In the data rows, 128 means zero.
Here are some points:
array([213,  86,  74, 125, 132, 126, 198, 160, 132, 116,  69, 113, 142, 124,
       137,  98])
array([ 99, 189,  98, 112, 128,  74, 127,  48, 158, 150, 238, 157,  79, 115,
       143, 124])
array([137, 151, 187, 113, 189, 134,  36, 119, 126, 130, 126, 112, 150, 191,
       125, 224])
array([ 95,  96, 225, 115, 132, 143,  58,  90, 157, 125, 152,  76, 198, 155,
       129, 192])
array([122,  62, 175, 132, 139, 165,  97, 111, 146,  65, 131,  89, 221, 132,
       118, 205])
array([130, 196, 102, 138, 200, 105, 171, 152,  98, 179,  71, 167,  80,  95,
        91, 105])
array([ 92, 191,  67, 135,  82, 120, 172,  94, 150, 145, 168, 189,  71,  99,
       175,  78])
array([109, 220,  97, 128, 137, 101, 146, 134, 127, 183, 156, 188,  45, 119,
       111,  73])
array([ 37,  50, 190, 138,  83, 173, 106, 161, 123, 128, 125, 101, 182, 125,
       133, 147])
array([ 70,  57, 122, 132,  94, 192, 110, 139,  65, 140,  72, 133, 149, 123,
        89, 178])
array([188, 101,  81, 135, 142, 133, 105, 134,  63, 183, 118, 138, 186, 137,
        48, 122])
array([ 42,  75, 163, 136, 186, 176,  69, 131,  95, 139,  98, 177, 149,  83,
        87, 137])
array([164, 190, 152, 116, 144, 150,   5, 153,  96, 119, 132, 117, 144, 184,
        94, 109])
array([114, 127, 124, 152,  69, 169, 157, 219, 132, 125, 103,  76,  91, 124,
       207, 143])
array([105, 128, 156, 106, 104,  85, 114,  30, 185, 106, 168, 131,  75, 208,
       138,  97])
array([135, 125,  75, 146, 143, 105, 192, 158, 128, 133,  60, 158,  56, 133,
       122,  65])
array([ 76,  81, 217, 115, 108, 174, 100, 104, 138,  84, 144, 104, 228, 119,
       128, 157])
array([168,  68, 122,  56, 181, 113,  73, 104, 111,  95, 119,  90, 188, 132,
       118, 181])
array([118, 179,  72, 156,  93, 108, 185, 108, 187, 113, 138, 144,  70, 106,
       204,  68])
array([106,  31, 162, 130, 146, 160, 116, 130,  98,  96, 135, 130, 213, 121,
       102, 197])
array([ 87, 203,  88, 147, 104, 109, 142, 160, 144, 175, 118, 100,  59, 115,
       207,  74])
array([170,  85,  89,  80, 222, 147, 147, 164,  83, 134,  86, 140, 131,  99,
        97, 145])
12 more points follow, each with its number after it:
array([ 10, 136, 192, 173, 102, 135,  70,  82, 151, 101, 170, 134, 119, 176,
       152, 156]) 0
array([172, 132,  82, 123, 110, 130, 201, 174, 103, 156,  77,  97,  92, 102,
       182,  78]) 1
array([ 96, 186,  71, 140,  92, 107, 170,  96, 163, 158, 153, 161,  49, 140,
       180,  70]) 2
array([124,  59, 127, 129,  81,  87, 171,  99, 222, 112, 115, 140,  96, 145,
       190, 138]) 3
array([165, 150,  84, 121, 181,  88, 138, 187, 130, 189,  54, 136, 123, 109,
        94,  87]) 4
array([205, 110, 102, 122, 174, 123,  99, 160, 144,  87, 145,  87, 187,  77,
        48, 125]) 5
array([112,  61, 193, 104,  96, 166,  89, 104, 137,  70, 164,  88, 214, 127,
       136, 167]) 6
array([ 87,  55, 188,  87, 128, 184, 113, 192, 103, 127, 124, 103, 155,  87,
       132, 186]) 7
array([168, 167,  79, 119, 216,  92, 196, 145, 127, 150,  86,  91,  71, 111,
       152, 126]) 8
array([ 60,  72, 230, 106, 115, 170,  96, 127, 143,  81, 170, 107, 181,  99,
       151, 141]) 9
array([ 24, 133, 171, 187, 107, 131,  70, 103, 174,  88, 127, 147, 105, 185,
       183, 126]) 10
array([ 76, 148, 121, 125, 198,  69, 116, 154,  90, 133,  82, 128, 165, 118,
        99, 228]) 11
Which three of these numbered points are nearest to each point below, ignoring the 3 directions in which the first points spread most? Their numbers follow each, nearest first.
array([119, 250, 120, 167, 130, 104, 102, 129, 104, 141, 180, 188,  58, 142,
       104, 128]) > 0 2 7
array([141, 175,  88, 146,  77, 116, 191,  95, 180,  95, 153, 135,  61, 112,
       188,  65]) > 6 2 1
array([128, 204, 112, 160, 134,  93, 108, 176, 146, 172,  75, 120,  58, 156,
       152,  60]) > 4 10 0
array([134,  55, 203,  99, 123, 173, 100,  84, 125,  76, 134,  99, 217, 114,
       132, 161]) > 6 1 9
array([ 94,  53, 201, 116,  98, 183, 105, 143, 122,  98, 148, 123, 209,  76,
       118, 156]) > 9 6 7
array([202,  42, 140, 116, 165, 157, 163, 130, 113,  84, 119, 105, 162, 100,
        71, 160]) > 6 5 1
array([189,  40, 135, 104, 147, 146, 173, 147, 123,  94, 113, 103, 188, 113,
        78, 157]) > 6 5 1
array([208,  99,  83, 108, 190, 119, 191, 151, 121, 124,  78, 102, 116, 155,
        91, 144]) > 8 1 3
array([199, 168, 102, 125, 226, 105, 151, 139,  61, 150,  88, 141, 132,  91,
       101, 141]) > 8 1 6
array([216,  78,  93,  90, 145, 106, 187, 147, 127, 120, 119, 145, 176, 123,
        83, 115]) > 6 3 1
array([ 41,  68, 193, 127,  92, 169, 159, 195, 136,  94, 128, 116, 163, 134,
       138, 143]) > 9 7 2
array([123, 128, 149, 131, 158, 141,  44,  68,  93, 128, 179,  96, 193, 200,
        97, 190]) > 2 6 1
array([ 99,  46, 209, 125, 107, 172, 123, 145, 138,  70, 141,  91, 199,  91,
       134, 145]) > 9 6 2
array([117, 233,  92, 125, 165, 116, 108, 136, 115, 199, 143, 151,  44,  90,
       115,  93]) > 7 9 2
array([104, 104, 125, 130, 169, 167, 102, 155, 102, 139,  91, 177, 141, 152,
        25, 198]) > 0 2 10
array([187, 143, 136, 113, 173, 110,  59,  66, 167, 155, 183,  67, 127, 204,
       159, 126]) > 1 8 2
array([135,  47, 198, 115,  94, 170, 144, 121, 162,  71, 166,  91, 200,  98,
       140, 123]) > 6 9 5
array([183, 144,  70, 100,  77, 105,  91, 139,  72, 126,  73, 178, 118, 160,
       124, 161]) > 2 6 1
array([142,  32, 169, 108,  87, 167, 163, 164, 129,  75, 135, 109, 171, 126,
        90, 160]) > 6 2 9
array([119, 212,  83, 120, 127, 105, 141, 164, 102, 157, 130, 134,  25, 109,
       129,  68]) > 7 9 2
array([207,  63, 148,  61, 135, 134, 176, 140,  87, 165, 106,  93, 129, 132,
       126, 115]) > 1 6 2
array([220,  61, 139, 140, 132, 133, 157, 122, 131,  74, 104,  50, 168, 115,
        99, 133]) > 5 6 1
array([113, 222,  78, 119, 143,  89, 126, 166,  98, 178, 105, 145,  58,  81,
       142,  90]) > 7 4 9
array([134,  68, 206, 127, 109, 169,  75, 113, 179,  92, 144, 103, 222, 137,
       116, 161]) > 6 4 2
array([209, 126, 104, 126,  96,  78, 156,  69, 168, 112, 175, 154,  86, 164,
       174,  91]) > 3 6 1
